One turn sends every row of this set to another row. A few are shown first. Where does it send the rows asked after them?
tuk: [ -8   0 -35  -3  -2   0   0   5   5   5   5  -6  -1 -19 -13 -23   7 -17
   2 -20   9   8  15]
perim: [-20  25  11  -5  -2  -3   8   6 -15 -11 -10   1   8 -13  20  -6   1  -9
   7   6  26   0  16]
nale: [ 29   8  13 -17  12 -10   0  -7  20  -7  25  13  -7  27   5  -7  -6   1
  -1  10  -7  -9   0]
boku: [ -3  -2 -38   4   4   6   1   8   2   8   0 -12  -3 -16 -10 -20  10 -15
  -8 -20  -3   8   8]
Zub: [-17  22 -12  18   2   1  -6   7  24   2  -6  17  15  -4 -11  -2  -2  15
  15  13 -12  11 -15]
Rek: [-12  12  21 -15  -4 -11  10  14   2   6 -24 -10   2 -14 -14  16   3 -16
 -15   3   3  -3  -5]
banum: [  3  -9  -6  12  11  17   1  -7 -22  11   1  -9 -21   6 -21   6   5  23
   6   8  -8 -11  -2]
madi: [ -3  -9   7   4 -12 -15  -1  -4  20 -12   0  21  -1 -23  26   7 -15  22
 -11  -2   1 -14  18]
ziko: [  3 -36  -3 -20  -9   0   1  -2   7  -4   1  21 -19  -7  14 -19 -14  10
  17   7   7   1 -11]
simi: [  8 -16  12  20  -3 -12 -20  17   6   3   7  20  -7  15 -16  11  -7  -9
  10 -26  -9   8  -7]
debe: [  5  -8 -27  -4 -15 -20   4  16   4 -18 -18  17   7  -3   2 -24  -9  -9
 -19  -5 -11  -8  -3]
vikiz: [ -6 -22  10 -26 -13   1   6  -8   9  -3  11   1  15  -4  20 -13   4 -13
 -13 -10  14 -27   3]
rerus: [  3  -1   7   2  17   4  20  15  -7  15  22 -29   9  18  -4  -8  -1   8
  16   2   5  11   7]
vup: [ -2 -17  12  -8  -9   0  -5  -3 -25  -1  23  14  -5  23   9  -9  -9 -15
  -3 -17  -9  17  12]
zar: [  8   1   9   2  25   6  12  17 -12  15  12 -30   9  13 -11  -7   7   7
  12   4   8  -1   2]
Durez: [ -9  20 -19  17  10   0  -4   4  14   7 -12  20  16  -7  -7   3  -4  10
  16   4  -9  15 -24]
moda: [-14 -11  -2   5   5  23  18 -32   1  11  -6  -4  -9  -1   2   0   6  14
  -4  18 -17  -3   1]
lis: [ 12   3 -32  -2 -13   4   0  27  -5  10  -1   2 -10  -3  22   0  -8   2
 -15 -18   6  10 -13]
Vib: [  6 -26 -13 -14 -13   3   1   9  -2   9   1  17 -20  -9  21  -9 -12   8
  10  -4  12  16 -23]
Pigi: [-15  -4  11  14   9 -12  12  -9 -10  -2  -5  19  35   8   1   9 -16  22
   3  -1 -18  -9  -8]
Nim: [ 11  12   6  12 -15  -4   7   4  -4   5 -13   6  21  15  -6  21   2  -2
 -16  -2  20   3  28]
Tos: [ 18  20  12   8  -6  -8   3   8  -5   2 -14   5  11  13  -6  20   4 -13
 -17   0  15   8  23]
Niba: [ 10 -22   7  19 -17 -18 -12  16   7  -3   9  15  -6  17 -22   8  -6 -10
  12 -17  -8   5  -9]
gokad: [ -5 -15  15 -24  -6  -8  10   0  12   4  -5 -10  15 -11  -1  -5  11 -16
 -20 -10  12 -27  -5]
Vobag: [ -1   8   5  17   4 -15  -1  -6  21  -5   0  20  -6 -21  23  17 -14  19
   2 -16   9 -14  16]
sos: [ 22  -6  14 -13   2 -13   9 -18   9 -13  30  12   1  15  17  -1 -10  10
   3  18  -8 -14   0]
sutod: [ -3  23  -7  16  26 -13  13  -6  11   4   2  11   8  -5   6  20 -15   6
  21 -23   1 -13  -5]
lagam: [ 10   6   8 -18  13   6 -16   4  16   8  11  19 -11  31 -15 -10  -5 -15
  -4 -20 -10   1   3]
kup: [-20  -9   5  -3   0  16  24 -29  16  -2  -4  -1  -4  -6  21  -6  -2   5
   4  21 -12  -6   7]
tob: [ -8  -3  -1  14  19   3  -1  11   1 -16   9  -7 -18  10   0 -31  -3  13
  21   9 -13 -19   6]

Niba moves to tuk
boku moves to Tos
tob moves to vup
Now find these:
madi moves to kup
moda moves to nale
sutod moves to banum

One turn sends every row of this set to another row. A few are shown first. Where does it send the rows asked after them?
Gat: [-11   3 -10  -6   5 -10 -17  23 -10   6   2 -15  -6  24   6]
toz: [  2  18 -25 -13 -28  12  -2 -13  29  -7   7 -12   0 -10  16]
Guzi: [-14  23  -5 -25  16   1  19  12  13   0  -5  -2   1  22   1]
rut: [  9   8   3 -13 -15 -14 -16 -19  43   8  -5   0  -3  18  16]
Duzi: [  1  16 -23 -12 -33   3  -2  -8  26   6   0 -10  -7 -15  11]
fov: [ 32  14 -16   1   2   3   2 -10   5  -7 -13  14 -19  -3   3]
sivoz: [  9   8 -18 -31  18   1   3  17  22  -6 -18 -16 -15 -13   1]
Tebu: [ 11  10  11  26  16   9  -2  -3   9 -11 -20   1  -6   3  22]
vipek: [ -9 -15 -26 -18  -1  10 -11  14  10 -21  10 -17   1  -4  23]
seso: [ -8  35  14 -17   7   7  -9 -20  29  -6 -20  -9 -19   5   1]
dipot: [ -8   7 -10  -6   7  -6 -10  17  -3  16   6 -24  -9  23  -3]
tus: [-12   4   4   4 -10   3   6 -22 -10  -4  16 -12   2  10  22]
rizi: [  0   8  -6 -23  23  14 -15  -8  17 -26 -11  -1  31  -2   4]
Zasot: [  1   0  -6 -29  15   9 -16  -9  21 -28 -12  10  27  -1  10]
delur: [  3  18   7   4  19  -3 -12 -11  19 -11   9  -8  12  16 -17]
Zud: [ -6  14 -21 -21 -32   8  -5 -19  27   2   6 -10  -4  -6  13]
ful: [  0   2  -5 -36  18  10 -11 -12  24 -18 -12   1  25  -2  -2]
Geku: [  8  14  11  27  16  13  -6  -9   9 -10  -4  -4  -8   6  23]
rit: [  9   0  -7   3  -3  -9 -11   5  23  20   0  -5 -22 -20  -1]
vik: [-11   6   2 -22  -2  16 -10  14  14  17 -30  -8  -6  16  -7]
tib: [-16   2   2  -2   6 -17 -18  15  -7  -8 -32  -7   8   2  18]
zir: [ -4  -3 -11 -22   3 -17 -11 -15  -9  -3 -27  12  18   7  20]
Deni: [ -7  13  22 -21   3 -19 -26  -7   4 -11  10   6  -1  15  18]
Nimo: [  6  10  15  19  16  10  -4 -17  14 -13 -15   4 -11   9  29]
dip: [ -2   1  -3 -42  -5  13   0 -18   9   3 -15  -3  -3  12 -16]
bufes: [ -7   8 -14  -9   0   2 -14  17 -10   5  12 -22  -2  22   2]
nevi: [ -2   3   6 -12   1  -7   1 -15  39 -23  -7  12  -7  16  32]
Masul: [ 13   0  -2 -13 -15  -9   0   5 -11  -8  -8  -3 -10 -17  32]
mon: [  4  16 -16   5  -5  22 -14  -2  27 -26 -25 -14  -1 -11  -4]
Nem: [-22  17  13 -10 -10   3 -13  -7  33   4  -4 -17  -1  -3  38]
Ton: [ 10  -5  -4 -23   5  -3 -47  -2   1  -6 -11  -8   8  -7  14]
Fopob: [  1  -5 -13   4  15   1   3  10  24   9 -13  18 -18 -12  24]

vipek moves to mon
Geku moves to bufes
zir moves to Fopob
Now find these:
Zud moves to Zasot
Deni moves to Masul
Nem moves to Ton
dip moves to nevi
ful moves to Nimo

